One turn sends every row of this set to another row. A few are shown first. Where does it send the rows asked after them?
kuvo: 0  -1  4  11  17  10  0  -9  -19  6  -9  -8  -6  -9  15  0  -2  4  -9  -6  -6
regud: 10  -18  0  3  15  -4  7  -5  -6  4  -5  -13  -9  -10  8  4  5  9  -11  4  -5
vumo: 29  -24  -8  7  -10  2  -1  -14  -24  -1  18  1  3  -1  7  20  -13  3  -12  -8  1
Tos: 5  -5  -4  1  4  15  -6  5  -14  0  10  -6  -6  -5  17  4  -20  9  -10  -16  -1
sodod: 14  0  0  5  17  4  9  -5  8  -10  15  -1  3  -12  8  9  -3  16  7  1  10
Podis: 6  -16  -9  -3  3  9  5  -6  -17  -9  14  0  18  3  -3  17  0  12  -10  -2  9
Diru: 10  -18  -4  9  0  8  -1  -24  -29  8  16  -7  -1  5  7  14  -12  6  -14  7  0
fove: 22  -8  -4  4  1  8  17  -10  -17  -10  5  11  1  -19  3  23  -1  -3  -14  -2  0
kapiv: 23  -10  -1  12  6  -8  5  -12  -1  -23  6  13  3  -18  9  9  -14  1  3  -11  2
vemo: 23  -13  -9  17  8  2  -7  -26  -12  1  4  2  -6  -10  18  -9  -17  14  11  -4  3
bebe: 11  -6  -7  14  8  -2  0  -15  -11  -1  18  -10  1  4  5  -1  2  6  6  15  17
dibo: 3  -22  -2  7  3  8  -5  -17  -5  -6  18  -9  -4  -18  17  -1  -10  4  -17  -8  14
redel: 4  -3  -10  11  10  17  -2  -4  -9  -12  18  -4  -2  7  12  10  4  13  -7  4  7
zaz: 10  -7  -8  15  10  -3  1  -19  -13  -3  17  -5  2  3  5  -6  0  10  9  15  13
Nid: 9  -4  7  4  5  -10  -3  -16  4  -2  6  1  18  -1  4  2  -4  12  2  -16  1
Dela: 7  -5  1  7  -10  -12  3  -11  -9  8  9  -2  -3  -19  -1  -2  -21  3  -8  3  -3
pas: 18  -23  0  10  7  -11  -2  -15  -8  -5  20  -8  -3  -11  31  0  -6  7  -2  -3  12
fufig: 21  -2  -3  7  4  2  -2  -5  -23  -6  -12  13  3  -17  9  4  -11  2  1  -11  -12
vud: 22  -27  -3  8  1  -7  9  -5  -5  -4  4  -8  1  -6  7  18  2  8  -19  -4  -5
zukob: 23  -13  -3  21  22  9  -8  -21  -21  -2  7  -2  -5  -5  23  3  -9  7  10  -5  3
zefu: 1  -9  3  1  9  -1  -8  -10  -5  2  0  -2  5  -2  15  3  -19  20  -3  -18  -6
gomok: 5  -2  0  10  1  17  -7  -12  -9  -5  11  1  -5  -29  6  -1  -6  2  -14  -6  -1
Gobe: 18  -15  -6  21  8  7  -7  -24  -23  8  8  -6  15  -5  14  4  -9  19  9  -4  11
larez: 20  10  -6  9  13  2  9  -6  2  -5  3  6  2  2  2  5  -5  11  9  -1  7
Pip: 20  -23  -4  13  7  -7  1  -14  -36  -2  -2  3  3  -6  16  10  -17  6  1  -3  -8
miri: 15  -3  -3  18  -1  4  -3  -16  -21  -8  -2  12  0  -16  13  -4  -19  -6  4  -16  -3
Vakab: 8  -3  -7  9  4  10  5  -2  -23  -4  23  -12  -6  1  6  7  3  4  -7  12  8
gubu: 23  -7  -2  15  1  -8  3  -16  -4  -19  1  12  4  -19  10  9  -16  0  1  -15  3
pefi: 22  -20  -2  12  4  -8  -2  -12  -32  3  -5  6  4  -10  15  10  -15  4  5  -7  -11
Kef: 17  -13  1  -7  2  1  14  -5  -13  -1  -1  8  9  -11  1  18  -12  -7  -10  -12  -2
mer: 27  -7  -4  12  13  -10  11  -6  -1  -5  6  3  -2  -1  23  9  -5  11  13  -2  10
Raso: 10  -14  -4  11  -11  -9  -1  -17  -20  15  8  -2  17  -13  5  0  -13  14  -6  5  2
vasud: 18  -3  5  2  1  -3  10  -16  -6  -2  8  10  15  -10  -4  17  7  -1  -3  -1  6
nilum: 9  4  -5  8  -3  0  3  -4  -7  2  5  0  -22  -5  9  -4  -8  3  -9  5  -6
Kedov: 12  -11  -9  3  -6  13  -3  -16  -34  8  21  5  6  2  8  9  -15  6  -3  -3  3
mik: 5  -15  -10  -1  1  11  3  -7  -14  -7  17  -4  13  4  2  18  4  15  -9  -2  9

kapiv moves to -> zaz
nilum moves to -> kuvo
miri moves to -> Vakab
Now find these:
zefu moves to -> dibo
pefi moves to -> mik
vumo moves to -> vasud
fove moves to -> larez
Nid moves to -> pas
sodod moves to -> vemo

One turn sends every row of this set to another row. A few are shown first. Where does it send the rows asked after them?
mul: -2  37  0  18  1  -11  -6  4  3  -4  -4  25  15  17  7  -7  -2  -5  -2  -16  0  5  13
Kefun: -14  15  -14  13  10  -1  2  -7  -4  0  -5  27  12  4  8  -1  17  4  -1  -8  -5  4  21
Neni: 10  24  -15  0  1  -7  5  -4  -5  -12  3  9  19  9  11  -7  -4  3  -7  0  20  15  11
libov: -2  37  1  15  2  -12  -4  8  2  2  -1  25  12  18  2  -9  -1  -10  -3  -13  5  5  12
rofor: 7  23  -10  1  6  -7  3  -1  -2  -8  8  11  20  6  13  -8  3  4  -5  8  19  3  14
tif: -15  6  11  11  2  10  -1  3  6  -13  -6  15  6  -2  6  4  -1  5  -17  -8  16  7  9
meru: -28  11  3  -1  -8  13  4  1  -9  -6  -4  -5  10  8  3  -3  -8  -1  1  3  8  15  3
bop: -28  9  11  0  -8  3  5  -5  -6  -7  -1  0  19  4  13  -1  -8  9  5  4  5  7  9
lipop: -24  4  6  1  -9  9  2  -2  -7  -11  -2  -1  15  7  11  -4  -11  6  3  0  6  16  5
Rup: -19  18  -7  12  5  -6  2  5  -25  1  4  18  13  5  7  -10  -1  -22  6  -10  -3  5  12
giga: -17  14  -10  17  4  -1  -2  5  -24  -7  3  17  12  5  9  -11  -2  -20  7  -13  -5  8  10
getu: -8  14  9  10  4  -6  -1  -19  -14  -13  -14  5  8  14  15  -3  4  -19  8  9  -11  16  11
voros: -18  14  12  11  1  5  4  -4  6  -14  -10  14  9  -3  9  10  -1  5  -16  -11  15  3  9
Fikep: -3  17  18  -2  -7  3  -3  -8  7  -13  -20  16  16  12  15  -10  11  2  -1  -17  5  15  5
lelek: -3  19  13  1  -4  14  -6  -2  5  -12  -20  11  8  13  6  -12  15  -6  -3  -13  8  17  -1
Tatu: 0  15  14  5  -7  -3  -8  -14  -6  -3  -1  -7  13  -2  3  -11  12  -16  -3  10  10  6  4
Rom: -8  15  10  3  3  -11  3  -17  -16  -6  -14  6  9  15  11  -2  3  -21  6  9  -7  18  12
bonir: -11  17  -21  6  5  1  5  -4  -10  3  -10  23  7  8  -4  -1  10  -4  -7  -15  1  18  17
Pemo: 1  18  8  9  -11  1  -10  -18  -7  -11  -5  -10  13  -1  3  -10  9  -15  -3  4  7  11  1
kug: 0  32  -2  18  4  -5  -10  12  3  -1  0  24  8  19  0  -12  1  -11  -4  -11  4  8  10
fiz: -19  15  11  5  -1  2  9  -2  2  -6  -11  13  7  -1  3  10  -4  1  -19  -12  20  7  10
Lolov: 2  33  -14  6  9  2  3  -2  -2  -11  4  5  18  5  10  -5  7  -2  -5  9  18  0  8
nemub: -18  25  -18  10  8  0  6  -8  -7  3  -10  23  10  4  0  4  15  -4  -4  -11  -2  6  18
vazer: -31  15  9  -2  -6  7  7  -2  -8  -2  -3  -4  14  6  6  0  -5  1  3  7  8  6  6
ped: 5  34  -19  5  3  1  5  -5  -5  -14  -2  3  16  8  7  -3  -1  -2  -8  1  19  10  6
lev: 2  14  16  1  -13  -13  -4  -18  -8  -3  -2  -4  17  -1  6  -10  6  -11  -2  5  9  10  8
pagem: -6  9  9  9  7  -2  -4  -14  -14  -11  -10  6  6  14  12  -7  6  -21  8  13  -8  18  10
kuno: 3  16  10  5  -15  -8  -7  -22  -8  -10  -6  -7  17  0  7  -8  3  -10  -3  -1  7  15  4
fisi: -7  23  24  -6  -3  -3  3  -5  7  -2  -17  17  16  11  11  -8  17  -2  -1  -10  9  6  8
kimuv: -9  24  19  -5  -1  9  0  1  5  -2  -17  12  8  12  2  -11  20  -10  -3  -7  12  8  2
gomag: -19  20  -6  13  2  -11  4  0  -24  -2  2  18  17  5  12  -7  -4  -18  8  -14  -5  4  14
kibun: -7  7  -17  9  7  0  0  -3  -7  1  -4  29  10  6  4  -5  11  4  -3  -12  -2  17  21
sobul: -17  17  -9  17  2  -5  -1  0  -23  -8  1  18  16  4  14  -9  -4  -15  9  -16  -7  7  12
Kat: 0  33  -4  22  3  -4  -11  8  4  -8  -2  24  11  18  6  -10  -1  -6  -2  -14  0  7  10
veno: -15  8  12  5  0  6  4  5  3  -6  -6  15  4  -1  1  5  -3  0  -20  -9  21  10  10
mag: -7  10  10  4  5  -7  0  -12  -16  -4  -10  7  6  15  8  -7  5  -24  5  13  -5  19  11

Rom moves to -> getu
voros moves to -> tif
Now find these:
kimuv moves to -> fisi
bop moves to -> lipop
gomag moves to -> sobul
mul moves to -> Kat
Pemo moves to -> Tatu
ped moves to -> Lolov
nemub moves to -> Kefun

